One turn moves every row onto another: examples first, then more rows asked:
sesu: |   1 |   1 | -10 |  -4 |   5 |  -7 |  -4 |   2 |  -2 |  13 |  24 |   3 |  -3 |   0 |  18 |  -4 | -12 |  -6 |   4 |  -2 |  -8 |   3 |  -4 |   4 |   5 |  -8 |   1 |  -8 |  -1 |  12 |   2 |  -4 |  -7 |  12 |  18 |  -2 |
Sen: |  -3 |   0 |   9 |  -4 |   4 | -15 |  -1 |  13 |  -9 |   8 | -15 |   6 | -14 |  10 |   2 |  11 |   8 |   5 |   4 |   7 |  14 |  14 |   0 |   5 |   0 |   9 |  -3 |  11 |   1 |  -7 |   4 |   5 |   7 |  -4 | -17 |   0 |
gof: |  -1 |  -4 |  10 |   1 |   1 |  -2 |   4 |  16 |   9 |  -7 | -12 |   4 | -12 |  11 |  -4 |   1 |   4 |  11 |   3 |  -3 |  14 |   4 |  -5 |  -5 |   5 |   4 |  11 | -20 |  -4 | -11 |   3 |   2 |   9 |  18 |   0 |  -7 |
papir: |   4 |   5 |   8 |   0 |   3 |  -6 |   1 |  15 |  -1 |   5 |  -2 |  13 | -13 |  15 |   2 |  10 |   0 |  12 |   6 |  -8 |  16 |  13 |  -7 |   6 |   8 |   9 |   4 |   0 |  -5 | -11 |  -6 |   3 |   9 |  13 | -11 |  -8 |
pezap: |  -6 |   1 | -18 |  -1 |   5 |  -5 |  -5 |  18 |  -2 |  14 |  11 |  -2 |   0 |   2 |   9 |  -1 |   0 |   1 |   7 |  12 | -22 |  -8 |   6 |  -3 |   1 | -11 |   2 |  -3 |   3 |  13 |   4 |  -7 | -15 |  13 |   5 |   5 |
Bis: |  -1 |   0 | -10 |  -4 |  -2 | -12 |   6 |  -5 |  -3 |  15 |  24 |  -3 |  -2 |  -4 |  25 |  -3 |  -5 |  -5 |  -2 |   2 |   3 |   6 |   1 |   4 |  -1 |  -6 |   3 |  -5 |  -2 |   6 |   7 |  -4 | -15 |   3 |  16 |   0 |
lor: |  -1 |  -6 |  -9 |  -9 |  10 |   4 |  -7 |  -1 |  -5 |  10 |   3 |  -4 |  27 |  -4 | -18 | -16 |   1 |  -5 |   2 |   7 | -10 |   3 |  -5 |   5 |  10 |  -5 |  -1 |   2 | -10 |   6 |  -4 |  -8 |  -4 |   4 |  -2 |   7 |
dofan: |  11 |   7 |  11 |  -4 |  -4 |   6 |   6 |  -9 |   0 |   0 |  16 |  -5 | -15 |  21 |   2 |  -2 |   5 |   4 |   6 | -11 |   8 |  11 |  -4 | -16 |  -8 |   5 |  -3 |   5 |  13 |  -1 |   2 |   0 |   7 |  -6 |  -1 |   5 |
ler: |  -8 |  15 |   3 |  -3 | -12 | -23 |   1 | -10 |  -8 |   7 |   9 |   6 |   3 |   1 | -12 |   8 |   7 | -17 |  -1 |  -5 |  18 |  10 |   0 |   6 |   8 |  -1 |   2 |  12 |   6 | -12 |  -4 |  -5 |  -6 |  -7 |  -8 | -10 |
Tiz: |  -3 |   0 |  11 |   0 |   0 |  -7 |   6 |  15 |   1 |   1 |  -2 |  -1 | -15 |  17 |   0 |   4 |   0 |  13 |  -1 |  -2 |  16 |  12 |   0 |  -5 |   9 |  13 |  16 |  -7 | -11 | -17 |  -3 |  -2 |  10 |  10 |  -4 |  -2 |
fopu: |  -3 |  -4 |  -7 |  -6 |   8 |  11 |  -3 |  -7 |  -4 |   6 |   6 |  -5 |  29 | -11 | -12 | -16 |   0 |  -5 |  -3 |   5 |  -2 |   3 |  -5 |   3 |   7 |  -4 |   1 |  -5 | -14 |   2 |   4 |   1 |  -2 |   5 |   8 |   1 |
gizun: |   1 |  -4 | -11 |  -9 |  -5 |  -3 |   5 |   0 |   5 |   5 |   6 |   7 |  27 | -11 | -12 | -12 |   1 |  -4 |   2 |   8 |   0 |  -3 |  -1 |   6 |   9 | -12 |   0 |   9 |  -1 |   2 |  -4 | -13 | -14 |   8 | -15 |  -2 |
rep: |  -1 |   3 | -11 |  -2 |  -2 | -15 |   1 |   7 |  -6 |  21 |  23 |  -5 |  -1 |  -3 |  21 |   1 |  -2 |  -6 |   8 |   2 |  -5 |   4 |   1 |  12 |  -5 |  -4 |   1 |   0 |   4 |   4 |   5 |  -6 | -18 |   0 |   5 |   7 |
tal: |  -1 |  -4 |   7 |  -3 |   4 | -10 |  -3 |  15 |  -1 |  -1 | -24 |  11 | -12 |   5 |  -3 |   8 |  12 |   3 |   8 |   6 |  12 |   7 |  -6 |   4 |  -4 |   0 |  -8 |  -2 |   8 |   0 |   9 |   7 |   6 |   3 | -12 |  -6 |
sil: |  -1 |  -1 |   6 |  -3 |  -4 |   8 |   5 |  -3 |  -2 |  -5 |  11 |  -2 | -18 |  25 |  -4 |  -4 |  -4 |   1 |   3 |  -7 |  -6 |  -3 |  -2 | -23 |   3 |   2 |  -1 |   3 |  17 |   1 |   2 |  -3 |  15 |   4 |  -6 |   0 |
Dav: |  -3 |  -8 | -10 | -11 |   2 |  -2 |   3 |  -4 |  -1 |   8 |   2 |  -3 |  26 |  -6 | -15 | -16 |   4 |  -3 |  -4 |  14 |  -3 |   1 |   2 |  -1 |  11 |  -7 |   2 |   9 |  -9 |   3 |  -4 | -15 | -11 |   1 |  -8 |   6 |
pama: |  -5 |  -2 | -16 |  -2 |   5 |  -3 |   0 |   6 |   1 |   8 |  11 |   0 |  -1 |   0 |  12 |  -5 |  -2 |   1 |  -3 |  12 | -14 |  -6 |   7 | -11 |   6 | -13 |   5 |  -9 |  -4 |  15 |   7 |  -6 | -12 |  16 |  17 |  -2 |
nubiz: |  -5 |   3 |  -3 |  -4 | -11 |   0 |   8 |  -1 |   3 |   4 |  19 |   0 |  25 | -19 |  -4 | -10 |  -9 |  -7 |  -2 |   6 |   9 |  -3 |   5 |  10 |   5 |  -6 |   8 |   6 |  -7 | -11 |   7 |  -1 |  -8 |   3 |  -8 |  -5 |
neno: |  -9 |  18 |   2 |  -1 | -10 | -14 |   2 | -12 |  -5 |   0 |  14 |  11 |   2 |  -1 | -10 |   8 |  -2 | -14 |  -3 | -11 |  17 |   8 |  -2 |   4 |  15 |  -2 |   6 |   3 |   0 | -13 |  -5 |   1 |   3 |   4 |   1 | -19 |
soluf: |  -7 |   0 | -19 |   0 |  -1 | -10 |   5 |  11 |  -3 |  15 |  11 |  -8 |   1 |  -2 |  15 |  -1 |   8 |   1 |   1 |  16 | -11 |  -5 |  11 |  -4 |  -4 |  -9 |   3 |  -1 |   2 |   7 |  10 |  -8 | -23 |   4 |   3 |   7 |
nirob: | -12 |  13 |  -3 |   0 |   4 |  -7 |  -9 |   8 |  -2 |  -2 | -14 | -10 |   9 |   4 | -31 |   2 |  24 |  -7 |   5 |   6 |  -6 |   2 |   4 |  -7 |   2 |  -6 |   6 |  -6 |   3 |  -4 |  -3 |  -5 |  -7 |  -1 |   1 |   4 |
zufik: |  -7 |  10 |  -4 |  -2 |  -4 | -15 |  -2 |  -1 |  -1 |   1 | -13 |  -3 |   9 |   1 | -25 |   4 |  29 | -10 |   4 |   7 |   7 |   4 |   2 |  -4 |  -1 |  -8 |  -1 |   0 |   8 |  -3 |   0 |  -7 | -16 |  -6 |  -5 |  -1 |
lopal: |  -3 |   5 |  -2 |  -2 |  -3 |   7 |  -2 |   3 |   0 |   6 |  20 |  -1 |  26 | -18 |  -7 | -10 | -12 |  -9 |   4 |  -1 |   2 |  -1 |  -3 |  15 |   4 |  -3 |   5 |   0 |  -7 |  -8 |   6 |   6 |  -1 |   6 |  -1 |  -3 |
tilog: |  -7 |   0 |   1 |  -2 |  -4 |   9 |  11 |  -2 |  -3 | -10 |   3 |  -4 | -17 |  18 |  -1 |  -2 |   1 |   5 |   0 |  -2 |  -8 |  -9 |   5 | -25 |   2 |   0 |   0 |   2 |  18 |   0 |   5 |   1 |  14 |   3 | -10 |  -1 |
ziki: |   6 |  14 |   2 |   0 |  -2 |   9 |  14 |  -3 |   0 |  -7 |   5 |  -8 | -12 |   7 |   6 |   3 |  16 |  12 |   9 |  -7 |   3 |   4 |   4 |  -9 | -15 |   1 |  -4 |   5 |  17 |  -1 |   3 |   8 |   2 |  -9 | -10 |   4 |
Boga: |  -7 |  -1 |  -9 |  -5 |   6 |  -8 |  -4 |   5 |  -4 |  14 |  20 |  -6 |  -5 |   4 |  14 |  -6 | -12 |  -3 |  -3 |   9 | -14 |   2 |   6 |  -6 |   8 |  -6 |   9 |  -3 |  -6 |  11 |   3 |  -8 |  -5 |   9 |  18 |   5 |
rali: | -13 |  16 |  -4 |   3 |   6 |   1 |  -8 |   6 |   1 |  -8 |  -9 |  -6 |   8 |   1 | -30 |   1 |  15 |  -4 |   2 |  -1 |  -7 |   0 |   3 |  -9 |   9 |  -6 |  11 | -14 |  -3 |  -5 |  -5 |   2 |   2 |  10 |  10 |  -5 |
sig: |  -2 |  11 |  -1 |   0 |  -1 |   8 |  13 |   3 |  -4 |  -9 |   1 |  -9 | -14 |   8 |   3 |   3 |  13 |  11 |   9 |  -3 |  -7 |  -3 |   8 | -11 | -11 |   1 |  -2 |   7 |  20 |  -1 |   2 |   7 |   6 |  -6 | -16 |   4 |
Fipan: |  -5 |   6 |  -3 |   0 |  -3 |  10 |  12 |   3 |  -3 | -12 |  -1 |  -4 | -15 |  11 |   0 |   1 |   7 |   9 |   7 |  -4 | -11 |  -9 |   5 | -17 |  -4 |  -1 |  -2 |   2 |  22 |   1 |   3 |   6 |  11 |   2 | -15 |  -1 |
Sibu: |  -8 |  -9 |  11 |  -3 |   2 | -10 |   2 |  15 |   2 |  -5 | -25 |  -3 | -13 |   6 |  -4 |   2 |  12 |   4 |   1 |  12 |  12 |   5 |   2 |  -7 |  -4 |   4 |   4 |  -8 |   2 |  -6 |  13 |   2 |   6 |   0 |  -5 |   0 |
limeg: |  -4 |  13 |  -1 |  -3 |  -9 | -21 |  -3 |  -3 |  -4 |   6 |  -3 |   7 |   7 |   1 | -20 |   8 |  19 | -16 |   7 |  -1 |  12 |   7 |  -4 |   6 |   1 |  -7 |  -5 |   8 |  13 |  -5 |  -3 |  -7 | -13 |  -6 | -12 |  -6 |
lozu: | -14 |  21 |   3 |   1 |  -2 |  -6 |  -5 |  -2 |  -6 |  -2 |  14 |   2 |   1 |   2 | -16 |   6 |  -7 | -11 |  -2 | -12 |   4 |   6 |   1 |   1 |  19 |   1 |  14 |  -2 |  -5 | -13 |  -9 |   4 |  11 |   9 |   7 | -14 |
Lapuv: |  -6 |  -6 |  12 |  -1 |   4 |  -7 |  -5 |  25 |   4 |  -3 | -17 |  -4 | -14 |  12 |  -9 |   2 |   3 |   5 |  10 |   3 |   3 |   4 |  -3 |  -1 |   0 |   6 |   9 | -14 |   3 |  -9 |   4 |   0 |  12 |   8 |  -6 |   3 |
Garal: |  -7 |   1 |  -1 |  -4 |   4 |   8 |  -4 |  -1 |  -6 |   9 |  16 | -11 |  26 | -13 |  -9 | -13 |  -8 |  -8 |  -2 |   4 |  -1 |   4 |   0 |   8 |   6 |   1 |   7 |   0 | -15 |  -7 |   6 |   4 |   1 |   0 |   6 |   4 |
sizu: |   0 |   2 | -18 |   0 |  -2 | -10 |   5 |   7 |   0 |  15 |  14 |   1 |   3 |  -6 |  19 |   1 |   8 |  -1 |   7 |   5 |  -5 |  -4 |   1 |   6 |  -7 | -12 |  -4 |  -5 |   8 |   8 |   9 |  -4 | -25 |   7 |   3 |   0 |
pala: | -17 |  18 |   0 |   3 |   3 |   0 |  -4 |   0 |  -3 |  -7 |   3 |  -7 |   4 |   2 | -22 |   1 |   3 |  -5 |  -5 |  -4 |  -1 |   3 |   7 |  -9 |  16 |  -1 |  18 | -10 | -10 | -11 |  -5 |   4 |   9 |   9 |  13 |  -9 |
Vos: |  13 |  13 |   8 |  -2 |  -2 |   7 |   8 |  -4 |   0 |  -2 |  12 |  -5 | -12 |  14 |   4 |   2 |  11 |   8 |  12 | -12 |   5 |  10 |  -3 |  -8 | -14 |   3 |  -6 |   6 |  16 |   0 |   0 |   5 |   3 |  -8 |  -5 |   5 |
Pup: |   8 |   1 |  10 |  -4 |  -5 |   8 |   5 |  -9 |   1 |  -4 |  14 |   0 | -16 |  24 |  -1 |  -4 |   0 |   2 |   3 | -10 |   5 |   3 |  -6 | -22 |  -1 |   2 |  -3 |   1 |  15 |   2 |   3 |  -2 |  11 |   2 |   0 |  -1 |
deko: |  -4 |   1 |  -6 |  -7 | -11 |  -6 |   4 |   5 |   2 |   9 |  16 |   1 |  24 | -13 |  -9 | -10 |  -8 |  -7 |   4 |   8 |   0 |  -2 |   4 |  12 |   7 |  -6 |   6 |  14 |  -2 |  -7 |  -1 | -11 | -10 |   3 | -18 |   1 |
nevu: |   3 |   2 |   6 |  -2 |   1 | -10 |   8 |   4 |  -4 |   4 | -10 |  14 | -12 |   9 |   7 |  11 |   9 |  11 |  -3 |   1 |  25 |  14 |  -2 |   0 |   4 |   7 |  -1 |   5 |  -6 |  -8 |   3 |   6 |   4 |   5 | -11 | -11 |

gizun moves to Dav
ler moves to limeg
rep moves to sizu
Now find these:
gof moves to Tiz
sig moves to Fipan

